In the rows, 128 means zero.
Each named move below is a turn or a mirror, shown by a few rows before and after it. Which moves, in which order, take the first row of each later pair to the second? The first pair is answered.
move G:
[110 105 133 120 176 103  91 133 133 170] |-> [113 102 138 105 173 105  86 136 126 159]
[114 119 132 122 112 122 150 114 126 144] |-> [118 114 138 105 108 123 141 123 122 128]
[138 138 108 144 115 152 137 123 124 117] |-> [141 138 111 132 115 155 134 127 116 113]
move Y:
[125 134  96 179 139 139 167 109 144 149] |-> [133 155 149 101  94  97  92 135 106 145]
[138 153 137 137 146 139 128 120 126 139] |-> [139 156 143 127 140 135 118 122 124 139]
[120 145 126 153 116 105 136 116 137 163] |-> [125 148 135 139 109  98 124 117 132 163]
move K:
[113 130 159 114 137 130 106 141 135 131] |-> [129 152 154 132 109 152 122 131 128 118]
[121 128 112 134 144 144 115 127 134 121] |-> [119 129 111 138 140 145 126 127 136 116]
[133 160 156 131 111 121 120 129 128 124] |-> [114 138 161 121 124 106 132 134 136 118]
[114 137 117 142 110 151 148 110 117 116] |-> [ 93 106 123 120 146 130 118 120 120 141]
move E:
[141 187 154 134  87  84 132 113 129 132] |-> [156 177 122 141 146 109  82 108 127 169]
[126 119 120 149 142 142 145 108 139 137] |-> [118 117 123 145 136 137 154 111 139 131]
[135 120 108 142 163 127 112 112 141 154] |-> [120  97 114 129 167 129 141 122 147 118]
[153 137 111 101 136 169 102 115 125 139] |-> [142 115 112  93 140 175 123 123 126 110]
Now pairs of rows:
(2 to 3 moves a pair)
[124 134 146  99  87  95  95 125 106 102] |-> [130 147 140 110  91  98  78 119 103 129]
K E
[ 81 163 173 176  91  56 135 114 148 200] |-> [122 187 125 224  82 135 185  99 148 157]
E K
[122 162 147 139  98 140 144 131 130 158] |-> [106 131 152 115 110 139 164 148 133 114]
G E K
[112  90 134  84 121 135  95 167 109  64] |-> [103  95 133 107 155 100  50 150 121 156]
Y E K
[162 155 127 118 141 107  78 120 135 137] |-> [142 119  98 136 183 132 124 119 158 116]
G Y E
[ 85 115 143 153 125  85 149 128 142 132] |-> [122 161 140 166  89 102 126 119 124 147]
Y E K
[133  81 148 110 135 126 162 156 124  92] |-> [133 111 164 123 128  84 113 138 120 178]
E G K
[107 125 171 105  97  93 148 133 119 101] |-> [131 149 162 114  79 110 146 124 110  95]
K K
[ 78 149 150 103  84  72 124 129 110 139] |-> [ 96 149  97 151 150 106 104 108 121 198]
Y K
[123 126 136 128 143 111  93 128 128 171] |-> [ 98 107 129 147 141 112 162 124 149 132]
K E K
[114 146 164 129  69 120 178 129 122  80] |-> [ 81  89 135 158 159 117 187 125 159 123]
K Y E
[111  99  99 169 188 134 157 116 153 154] |-> [157 157 142 105 118 121  61 130 100 162]
K Y
[138 123 111 148 158 160 128 125 145 112] |-> [138 149 153 117 103 125 104 131 126 107]
E Y E
[140 151 128 143 153 107  85 125 124 184] |-> [139 127  94 163 183 151 122 122 136 152]
G Y
[120 137 140 173 135 102 146 110 150 166] |-> [116  91 142 121 184 112 111 137 139 138]
Y E E
[159 126 113 153 155 117 160 122 160 122] |-> [160 140 122 159 133 105 165 118 155 128]
E E
[133 127 143  97 115 142 136 137 128  78] |-> [138 143 121 152 114 155 167 112 142 104]
E Y
[156 135 143 162  88 133 182  95 123 140] |-> [134  80 169  74 139 105 116 133 109 124]
G K
[167 170 137 109  94 157  65 133  79 126] |-> [128  93 126  81 175 149  63 150  94 118]
E K K
[119 152 131 171  99 117 190 111 147 158] |-> [142 172 124 172  99 128 155 106 136 180]
K K
[130  92 102  89 133 101 124 126 107 128] |-> [125  97 111  99 105  94 154 120 111 116]
Y E Y
[128 146 143  97 100 135 111 151 132 106] |-> [104 139 131 147 103 117 154 130 160 137]
E K G
[159 177 151 106  45 144 125 142 105  89] |-> [178 144 100 101 150 186  59 145 104 134]
E E
[129 109 117 153 135  99 126 141 125 177] |-> [141 134 124 160  88 117 152 135 115 147]
Y K
[159 188 144 121  79 110  68 125  96 165] |-> [138 156 115 152 152 111  68 116 119 214]
K E E
[112 160 154 131 109  84 114 113 130 178] |-> [ 99 143 160 126 116  76 124 114 137 170]
K K
[ 92 118 119 112 153 136 126 117 132 101] |-> [123 151 117 111 128 153 103 109 114 110]
Y K
[108 128 180  95  73 127 112 126 103  73] |-> [113 128 178  89 102 115  57 126  97 121]
K E
[131 112 128  93 188 138  90 132 103 136] |-> [155 143 122 102 165 157  85 126  92 135]
Y E K
[117 128 117 100 137 150  98 128 125  99] |-> [118 132 111 115 133 164 125 118 131  89]
K Y
[168 158 104 123 109 146  72 115  94 147] |-> [144 164 109 159 100 115 100 101 119 183]
K E E
[141 116  82 163 139 159 136 147 141 192] |-> [136 127 148  83  81 109  94 174 111 160]
K Y
[118 122 129 161 124 127 160 119 151 124] |-> [122 121 118 159 150 138 137 116 150 140]
E E E
[137 145 144 105 109 135 130 148 126  95] |-> [153 157 131 116 126 141  94 142 120 134]
E E
[151 142 145  89  86 131 104 142  91 103] |-> [134 116 145  81 127 115  74 147  97 132]
E K K
[121 102 158  54 118 146  81 155  99  80] |-> [112  99 159  58 113 148 107 155 105  63]
K K
[118 109 139  98 130 117 125 149 109 118] |-> [122 114 138 105 117 122 145 150 113 103]
K K
[159 107 116  60 134 126 119 155 126  56] |-> [145 118 144  50 116  79  94 152 125  90]
E K
[125  88 122 101 180 135 103 145 122 114] |-> [115 134 161 131  80  98 167 125 130 103]
E Y E
[119 115 120 152  83 118 191 125 148  98] |-> [120 111 153  89 105  77  79 142 123 145]
Y K
[ 82  70 139  93 152 120 132 137 133 136] |-> [ 86 114 131 155 110 114 170 109 146 173]
E E Y
[123 141 139 137 157  91 154 108 139 142] |-> [129 153 146 135 136  93 167 105 135 126]
K Y K
[ 94 177 136 122  83 121 111 169 115  95] |-> [ 68 150 132 131  97 111 145 170 135  88]
E K
[134 149 154 115  89 105  74 156 107 145] |-> [155 171 128 159  69 142 119 137 116 129]
E K E
[148 123 116 133 136 164 148 120 129  94] |-> [116  96 137 106 165 118 113 129 133 129]
E K
[158 138 128  89 124 158  76 149 100 101] |-> [126 114 148  74 120 130 105 161 112  82]
K K E
[141 171 123 150  95 124 123 110 113 142] |-> [134 158 119 144 126 117  96 112 113 168]
Y K K
[175 167 105 148 153 151  35 112 116 202] |-> [117  56  91 109 223 177 132 148 147  88]
E K K
[105 116 128 141 129 131 162 130 139 107] |-> [100 133 139 148 116 107 153 123 139 136]
Y G
[134  78 108 106 183 151  91 144 124 112] |-> [113  65 123  99 174 134 114 150 134  95]
K E K
[146 112 157 102 112 124  69 135  89 118] |-> [133  84 106 166 164 167 139 113 124 116]
E Y
[176 158 127 144 127 184 102 121 128 149] |-> [138 160 159 165  96 126 136 109 148 175]
K E E
[108 130 148 127 115  97 133 134 135 135] |-> [130 127 115 156 144 130 133 122 137 150]
K Y E
[120 109  96 145 161 151 130 119 137 121] |-> [137 139 127 111  94 141 126 126 114  84]
Y K
[127 153 133 154 104 115 145 109 138 159] |-> [107 122 134 140 143 101 133 118 146 170]
K E
[115 139 123 139 120 157 160 131 152 115] |-> [136 156 114 141 118 167 135 127 142 129]
K K
[ 84 120 155  96 136  91 123 110 157 113] |-> [128 142  97 150 161 160 127  89 155 124]
K Y E
[ 85 115 146 142 117  99 180 105 146 112] |-> [103 153 154 150  90  84 136  98 133 156]
E Y
[154 136 151  90 126 122 119 143 110 107] |-> [147 117 119 126 152 151 163 131 129  99]
Y G
[159 165 137 116  62 132 138 125 103  77] |-> [172 183 124 135  68 138 117 112 103 118]
Y E Y
[108 140 141 124 121  90 120 123 139 165] |-> [110 109 137  89 144 108 113 144 132 124]
E G E
[118  99 134 154 135 135 139 114 165 137] |-> [142 136 155 129  83 132 112 119 139 121]
Y K
[131 141 158 178  94 122 165 114 126 178] |-> [140  77 133 106 174 166 118 155 107 117]
E E G
[130  78  94 105 176 175  94 149 112 129] |-> [115  70 121  73 153 150  99 162 108 103]
K K Y
[106 146 142 168 134  90 164  98 151 168] |-> [113 158 141 172 123  98 165  96 147 169]
K K
[141 130 145 142 162 116  83 111 111 173] |-> [150 116 149 108 166 132  76 131  97 131]
Y G
[163 139  93 134 184 149  56 139 117 182] |-> [109 110 174  54 111  81  97 173 112  91]
K Y K
[ 81 105 120 152 168  85 146 121 171 189] |-> [ 82 116 121 168 137 100 192 115 176 154]
K K
[152 148 126 143 110 148 121 128 110 133] |-> [134 106 123 118 157 146 109 142 119 124]
K K E
[143 122 135  92 105 163 146 139 108  52] |-> [ 91  88 168  69 129  88 120 144 123 104]
E K
[ 89  96 168 102 107  91 138 118 125 117] |-> [113 132 146 142 119  98 103  94 120 188]
Y E K
[151 134 139 104 130 119  68 134 120 131] |-> [159 139 132 117 101 154 127 133 129  71]
E K
[129 129 121 146 137 117 147 119 144 193] |-> [118 108 157  81 123  95 128 150 125 145]
E E Y
[121 133 143 136 121  89 107 113 127 147] |-> [141 156 134 143  95 121 122 113 119 114]
E K Y
[137 162 146 142 107 106  91 128 113 111] |-> [134 156 124 183 124 114 122 111 134 129]
G Y
[102 132 155  88 125  93  82 119 126 156] |-> [ 80  95 155  88 137 100 135 127 144 113]
E K K
[101 132 158  82 102  80 103 136 129 118] |-> [103 134 158  88  92  83 128 138 131 103]
K K
[ 87 145 166 114 116  67 142 121 154  96] |-> [115 158 131 128 164  88  73 111 147 165]
E E
[151 209  86 171  48 141 176  93 143 125] |-> [152 204  78 173  56 151 183  93 148 117]
Y G Y
[104 114 151 150  86 102 185 113 131 152] |-> [133 144 144 162  69 119 170 104 119 162]
K K
[179 176 110 163 103 176  91 104  75 149] |-> [122  65 112  98 202 158  89 140  96 115]
K K E
